The same turns and mirrors carry the whole set onto itself, and each row onto the other rows of its family. Which rows share a family with each named row? Give them in list order.
These 15 rows form 5 families of 3 rows each.
K_9: [-15  -8  -5 -11   4 -61  -7 -13 -30   6   6]
K_340: [ 36  16  17 -16  19  -9   5  28 -54   4 -37]
K_992: [  9  46 -34 -11  63 -13   0   4 -36  12  22]
K_716: [-30  -6   0 -16 -32 -27   2   3  43  11   4]
K_527: [  8  31   9 -31  -7  21  29  25   9  18 -73]
K_815: [-58   7  -8 -15 -21 -19  11 -18  27  19 -19]
K_660: [ -4  56 -37 -19  37  19  11  15  43  19  27]
K_894: [-23  -5 -20 -19 -10 -40 -18 -31  -3 -16  15]
K_729: [ 41   6   8 -30  -9   7  -2  22 -27 -19 -48]
K_53: [ 28  30  25 -21  -9  31  15  40  19   9 -40]
K_791: [-23  18 -17  33 -48 -27  -8  -6 -12  26 -13]
K_683: [-28  54 -51 -18  43  30  21  14  22  27  -6]
K_719: [ 43  68  -6   8 -19   4  11  10 -18  26 -52]
K_923: [  6  59 -77  14  11 -12   6  11   1  36   6]
K_75: [ 14  48 -48 -20  53  25  -7   6 -14 -10  19]

The rest of the family of K_791: K_719, K_923
The rest of the family of K_815: K_527, K_683
The rest of the family of K_660: K_716, K_53
The rest of the family of K_340: K_9, K_992

The same turns and mirrors carry the whole set onto itself, and each row onto the other rows of its family. Which rows share a family with each named row? Give them in list order.
These 18 rows form 3 families of 6 rows each.
K_672: [  5   3 -44  34 -58   3  -7 -33 -26  19  28  30  30   1  14 -51 -11  -2
   3]
K_506: [ 15  13  46  14 -20  29 -27 -17 -24 -35  56 -38 -38  24 -10  49   0 -33
  22]
K_707: [-10  10 -40  20 -59 -12  -4 -29 -15  19  23   6  36   4   9 -54 -26   7
  11]
K_821: [ 18   9  21  22 -20  19 -28 -20 -32 -48  65 -41 -50  37  -9  43 -10 -21
  24]
K_657: [-19 -16 -27  28 -22 -47   4 -44 -60 -14  68  12 -37 -21 -45  18 -16 -20
   8]
K_684: [ -3   6  27  21  17  45 -60   2 -19 -51  13   7 -15  -4  -6 -31 -31 -12
  43]
K_344: [ 46  37  37 -26  22  34   4   7  -1  12   8  21 -26  18  -6  13 -15 -21
 -12]
K_439: [ -5  14 -44 -14 -34 -14  21  20 -45  42  35 -12  -3  -6 -50  11  -1  37
  10]
K_505: [  3  13   5  25  22  40 -56  -2 -15 -46   8  24 -13   6  -8 -38 -51  -3
  34]
K_270: [ 21  11 -50  -9 -37  -6   5  25 -50  41  47  -1  -4 -13 -37   9  12  35
   2]
K_479: [ 33  35  51 -30  12  38 -18  -1   4  15   2  22 -17   3 -23  20 -17 -13
  -2]
K_196: [ -5 -22 -38  21 -31 -40  -1 -45 -60 -14  76  29 -15 -15 -46   9 -13 -20
  10]
K_310: [ -4   5 -31  35 -57 -10 -15 -36 -13   9  17  20  16  -7  22 -60 -25  -4
   2]
K_369: [ 39  44  33 -31   2  37  -4  -3  -1  23   8  24 -30  21 -18  30 -22  -6
 -15]
K_501: [ 16  16 -39  -3 -38  -9   8  32 -29  48  24 -10 -12 -15 -37  13   5  41
   0]
K_708: [-25 -11 -31  12 -26 -50  11 -58 -57 -11  67  10 -14  -6 -40  -1 -20 -17
  15]
K_765: [  8   1  13  31  28  42 -35  14 -14 -55  10  18 -17  10  -6 -33 -38 -21
  36]
K_622: [ 31   6  28  16 -11  16 -16   1 -20 -48  62 -39 -41  34  -6  41  -8 -38
  19]

The rest of the family of K_672: K_344, K_270, K_196, K_765, K_622
The rest of the family of K_506: K_707, K_684, K_439, K_479, K_708

The same turns and mirrors carry the whole set onto itself, and each row onto the other rows of its family. Which rows share a family with each named row? Give them in list order.
These 30 rows form 5 families of 6 rows each.
K_159: [-37 -59  94 -28 -16  -3  -9  -3  11  32  74 -34 -44  20]
K_124: [-54 -39 104 -20 -23  -8 -16   0  14  23  56 -42 -34  15]
K_162: [-38   2  74 -68   3 -16  11  10  20 -19   9 -13   5  65]
K_582: [ 17   8  97  17  -8   6  41  38 -24  18  77 -29  -2  67]
K_491: [ 21  23  73 -37  37  -2 -31  62  11  42  48 -52  -4  42]
K_531: [ 23 -23 109  28  -4 -16  30  47 -25   9  62 -23   4  48]
K_967: [  2  -9  83 -17  83  21  44 -21   3   0  43 -38  -8  13]
K_755: [-56   1  86 -68  -6 -12   5   8  19 -11  17  -8  -4  45]
K_761: [  9 -12  56   5  56  19 -51 -25  15   6  75  12 -12  37]
K_228: [ 19  16  65 -16  32  -1 -35  75   2  27  56 -36  23  40]
K_610: [ -9 -14  75 -22  79  31  42 -13  14  -4  42  -2   7   7]
K_853: [-13  -2  63   1  79  13  38 -35   6  -7  44 -16 -14  22]
K_599: [ 34 -16 103  16  -8   3  40  23 -20  -2  66 -15  -3  71]
K_325: [ 20 -20  47  -2  22   7 -56 -26  21  -6  59  14  -6  37]
K_924: [ 24  25  75 -20  34  -3 -23  76  -7  30  51 -46  -2  44]
K_858: [ 27   0 108  21  -3  -1  30  46 -24  -1  66 -22   2  66]
K_617: [-45  -2  89 -75  13 -27   5  10   9 -19  25 -20  11  59]
K_337: [ 15 -26  30   4  44  12 -46  -1  20   3  55  15  -2  15]
K_258: [-37 -48  94 -13 -18   4 -14  -8  12  32  68 -57 -33  13]
K_20: [ 31  35  68 -26  33 -15 -23  59 -16  38  53 -29  -6  52]
K_961: [-54 -47  95 -20 -23  -6 -14   2   3  28  62 -34 -42  41]
K_984: [-62   1  78 -74   8 -14   3  -2   0  -6  24 -21  -1  48]
K_870: [ 13 -16  54  -5  36  11 -48 -24  37   4  76  20  -9  36]
K_955: [ 26  31  75 -34  30 -29 -28  57   5  38  54 -44   0  38]
K_722: [-51 -10  87 -64  13 -20  21  16  26   0   7  -1   0  36]
K_903: [ 29 -10  85  14  -8   6  46  32 -23   0  83 -24   5  61]
K_675: [ 14 -18  45   5  43  24 -45 -21  14 -11  63  18  -9  24]
K_407: [ -2  -8  70  -9  81  28  35 -23   6  -4  46 -14 -16   4]
K_478: [-46 -46 115 -12 -28  -9  -8   1  10  24  64 -32  -9  12]
K_806: [ -5 -13  64  -5  86  12  47 -14   9  -9  49 -34  -8  23]

The rest of the family of K_531: K_228, K_610, K_337, K_722, K_478
The rest of the family of K_599: K_162, K_491, K_967, K_325, K_258
The rest of the family of K_870: K_159, K_617, K_955, K_903, K_806
The rest of the family of K_961: K_582, K_761, K_853, K_20, K_984

